One turn moves each row of this set onto another row. After a few examples, where does it send each row asked below?
Vetu: [-30   1  26  64 -31 -11 -37  14   5  14  26  30 -27]
gumop: [-67  -4  18  31 -26 -16  36   1  39  44   6  28  15]
Serel: [-19  -2  10   7  11 -32   2  10  78  -4  37  -2  16]
Lud: [-26  -1  21  23   1 -46 -35  38 -46   7 -25  -1 -17]
fovo: [-38  19  32  37  -2 -18  46  28  48  30   6  37  -4]
simuv: [-16  -2  14  24  19 -30  -2  15 -71   0  -6   9  -1]
Napan: [-23  22 -18  22  -7 -31 -21  37  27 -39  39  15   3]
bopi: [ 26  15   2 -31   2 -11   8  30 -27  11 -34 -17  10]
zusur: [  5 -13  -1  43 -30 -21  25   8  49   7  32   1  51]
Dak: [-17   8 -26  18 -18  -7   7  11  18  11 -75   1   6]
Lipa: [-14   5  10 -22  -3 -42  27  22 -45  52 -11   9  23]
lavuz: [ -6  24 -24   1  29   2  37  10  10   7 -54   8   8]
fifu: [-27   9 -36  15 -23 -20  -4  27  -1 -12  51   6  42]
lirik: [ -4  17   4  20  -2   3   4  14  78   4 -23  11 -29]
pumif: [-40   6  41  16  52 -11  17  10  26   5  33   4  -7]
gak: [-31 -19  28  70 -49 -13   4  33  14  29   6  -6  27]
kop: [-23  12  13  16  32 -42  26  -7   6  28 -25  12 -57]
zag: [-17 -10  -4  42 -33 -37  36   3 -23  63 -31   3  -8]
gel: [-23  16  14  22  19  -6  -1  30 -21  49  58  13   8]
neto: [ -7  -1 -22   8 -18  22  40  -4  26  51   3   0  40]
zom: [ -8 -16  11  17 -20  -9   7 -37  41  42 -43  12  25]
nipe: [  7  -1   7 -10 -29  -6 -22 -11 -15 -21 -49   1 -12]
Sula: [ -9  -5  16  -6 -25 -33 -41  29   5 -16  30 -26 -24]
doras: [  2  -9 -24  26 -50 -45 -42   9 -13  -5  -9 -13   3]
dun: [-14   4  38  21 -22 -47 -10   0  -4 -14 -42  37 -41]
fenu: [ 26  19 -17  -7  33 -38   0   9 -22 -15  27  -2  -4]
nokig: [ 18  -5  10  11 -26 -11   8  14 -36 -14  47  -9  12]
doled: [ 27  13  22   8  23 -20  27  12  48  41 -35  11  11]

Vetu goes to zag
pumif goes to dun
nokig goes to doled
Now find these:
lirik goes to doras
zusur goes to bopi
Lud goes to gumop
Napan goes to Dak

One turn moves each row of this set onto another row. After a few examples, where does it send each row asked below?
zunu: [ -4 -14 -62  16  -4  -6 -37  64 -30 -35  11  -7   2 -16  43   4 -30  20
  -6 -54  -3  10 -13  34 -25 -33  16 -32  29 -29  30 -22  32 -18 -15  53]
pifum: [ -5 -20 -54  -6  10  31  26  18 -27 -28  -2  -1 -40 -34  32  14  25 -16
 -41 -79 -42  40 -46 -10 -50 -25  12 -19 -13  19  36 -29  48 -23 -37  19]
rad: [ -6 -18 -43  15 -17  -4  76  92  -8  80 -15  -5 -13  -2 -20 -13  15 -27
   7 -17  -5   2 -20  40 -12  14  36 -50 -22 -22  -3 -60 -10  -4 -27  20]
lamo: [  3 -11 -19  -2 -47  24  26  35  -6  42  20  12 -41 -27   2  32  19  10
 -27  17  28  24 -30  -6 -28  -4  56 -65 -66  -5  44 -42   8  -8  -5  69]
rima: [-27   6 -51  13  10  30  39  45  -6  21 -36  13 -37  15 -44 -15 -15 -20
 -15   1  22  53 -35  -6  14 -16  57 -47 -41 -63   9  30 -15 -42  10  56]
kefo: [   6    4  -62  -16  -19   15  -10   -4    1   53  -11   -4  -44  -19
  -14  -27    1  -34    0 -115   15  -22  -28   -1   -5  -41   -5  -26
  -31  -27    5  -43   -3  -36   -3  -17]
dar: [-31   0 -70 -29   2 -15  57   7 -36  18 -39  11 -47 -38 -24 -42 -13  -9
  14 -60  -2 -16  -1   4 -75 -37  21 -44 -58  -9  37 -19 -33  22   4   8]
vot: [ -1  -2 -47   6  11   4  25  71  -2 -33 -27  -2  17   7 -11 -24  25 -40
   7 -10 -17 -12 -16  -9 -16 -20  67 -71 -25 -24  -5  27   8 -32 -28  -8]
Loga: [ 24 -21 -40   1  -1  19 -14  41   0 -31 -41 -45 -29 -33  12 -50  -8  21
   7 -47 -45  -9 -39 -33 -28 -55  34 -22   3 -51 -29 -55  10 -23 -21  -7]
Sakez: [  5 -11 -59 -15 -24  -5  10  83  -4 -34  -8 -12 -42 -20   3 -28   7  54
  -2 -20 -15  48 -28  13  -8 -57  10 -22 -27 -28  13 -50  15   5 -15 115]
tatev: [ -2 -19 -65  -3 -64 -14  23  26   0  -5 -29 -24 -38 -40 -46 -19   4  40
  22  -8  13 -14  -4  18  -3 -12  25  15  -5  21  16 -45 -31  26   7  10]
pem: [  2 -17 -48  10  -7   9  33   4  -7 -20 -32  -7 -64   5   7  15  27 -54
 -17 -81 -64  43 -45  24   5  -9  24   3  15  -3  17 -19 -20 -17   7  44]
Gamen: [-38 -42 -30  -2 -20  -1  10  37  37  -4  -4   1 -18  -9 -22 -21  -7  -1
 -46  18 -26  37 -42 -25  34 -14  30 -13  13 -44 -32 -59  25  12   1  28]
gog: [-14 -43 -74 -15  15   9  34  50 -16  -3  53   0 -85 -21   0 -13  -6 -10
 -27 -74 -35  46 -36  -2 -38 -45  17 -31 -18   7   1 -70 -20   1 -44  50]
luf: [-26  -5 -45  56  18 -38  46  50 -42  -1 -32 -23 -15 -28  19  35  -7  23
 -13 -48 -26  13 -20  10   2 -19  32 -11  19 -46 -14 -17  -8 -14  12  28]
bivin: [  4 -61 -42  11 -24 -37  20  62 -26  32 -45 -13 -27 -40  -5  21  28  10
 -12 -10 -18  46 -18 -32  -5 -31  15 -32   1 -22 -20   3 -12  10 -20  92]
tiba: [-28  -2 -80 -17 -27   4 -19 -25 -21   4   7  -1 -25 -12   4  -3 -39  39
  15 -20  10  44 -22 -43 -15 -52  50  -2 -12   1 -11 -32 -12 -27 -41  75]
nez: [ 18  -3 -20   1  -8   1   1  42 -39  57 -24   1 -34   7  13   4  -4 -17
  15 -46 -26 -40  29  24 -38 -36  47 -25 -40 -48  58 -20  -2 -44  10  25]
guriz: [ 26  33 -50 -21 -74  19  21  21 -16  -6 -27   7 -18  -5  11 -23  -9  17
 -21 -14 -37   1 -18  61 -66 -13  36 -64 -26 -12   2 -55 -20 -37  -5  48]
Pesef: [ -7 -13 -59 -23 -13  -4 -16  23 -33   6  20  19 -14 -28 -52 -69  17 -17
 -17  25  20  25 -34   9 -42 -21  24 -53 -27 -52 -31 -18  -6 -30  10  50]
Buzef: [-11   5 -81  -6 -53  41 -19   3  40  18 -28  16 -49 -14  15 -43 -34  -9
 -18 -62 -35  41 -26   1 -27 -42  26 -27 -84  -6   1 -46  -3 -34   2   3]
Vumev: [  1  20 -76 -26  35  18  31  23 -16 -21   5  22 -43 -25 -12 -31   0  25
  35   1  26 -18  -8   8 -61 -58  62 -31 -16 -34  19   1 -12 -13 -14  23]
madif: [-34   8 -29   2 -38   2 -23  16 -30  10   4  17 -47 -36   4 -57 -29 -49
 -39 -35  -6   7 -42  -2 -75   6  32 -61 -51 -45  -2 -23 -33  16  25  34]
Mem: [-24 -31 -53 -41 -25 -21  34  63  23   4 -36  -7 -34  10 -11 -20  43 -46
   0 -36  -6 -23 -46  -7 -35  -8  27 -55 -50 -19  55   1  14  21 -22 -13]
Nirip: [-20  -3 -20  -7 -76   5 -12  81  12  -4  -7 -14 -34   7  -6  10  -6  29
 -19 -21  -4 -47  -9 -33  -9 -43  28  -6 -21  -8  24   1 -12  -1 -63  22]
beduk: [-59  43 -50  -5 -56  12  36  48   5   8 -11  18 -52  30   7 -23  -3 -44
  -5 -43  26  34 -68   1 -14  18  48 -35 -54 -31  40  -1 -14   2 -14  52]
sisul: [-30   5 -39 -36 -41  25  12  10  54  30   2  37 -39 -22   7   1   0 -38
 -25 -42 -24  12 -26 -27   6 -23  58 -37 -64  36 -26 -27   2  21 -22  47]
zisap: [-25 -25 -34  25 -17   0   4  38 -10  31  22  15 -69 -17 -15 -14  25 -56
 -17 -48 -62  61  -6 -23 -23 -36 -17  12  -2 -22  19 -30 -22  -6 -26  62]
mugu: [-16   2 -41 -22 -32  14  61  35  24  52  -8  45 -65 -31   4 -17  31 -34
  -8 -65  12  -2 -15 -27   7 -15  37  -5  -3 -15 -18 -43  17  19  -6 -28]
Puvu: [-12 -24 -36   0   5  27  39  30 -26  12 -46  -2  -6  -5 -23  -4 -19 -12
  25 -79  26  20   3 -38  51 -44  40 -11  24 -13  22 -14  20 -11 -26  44]
moge: [-23  -7 -43   4 -46  21  17  88 -44   9 -40 -17 -37  20  19 -37 -60  17
 -50 -59   8   0 -28   0  11   5  69  -5 -46 -18 -25 -32  -2 -22 -29  40]
gepug: [ -9 -25 -27   9  -6  20 -27  19 -40  47 -48 -32 -17 -57 -20 -29 -30   8
 -41 -25  23  -7 -23   1 -15  22  21  10 -36  -1   7 -28  26  10  19  45]

Loga goes to tiba
nez goes to guriz
Now find these:
tatev goes to gepug
zisap goes to pem
Buzef goes to sisul
zunu goes to Sakez
beduk goes to Mem
Pesef goes to rima

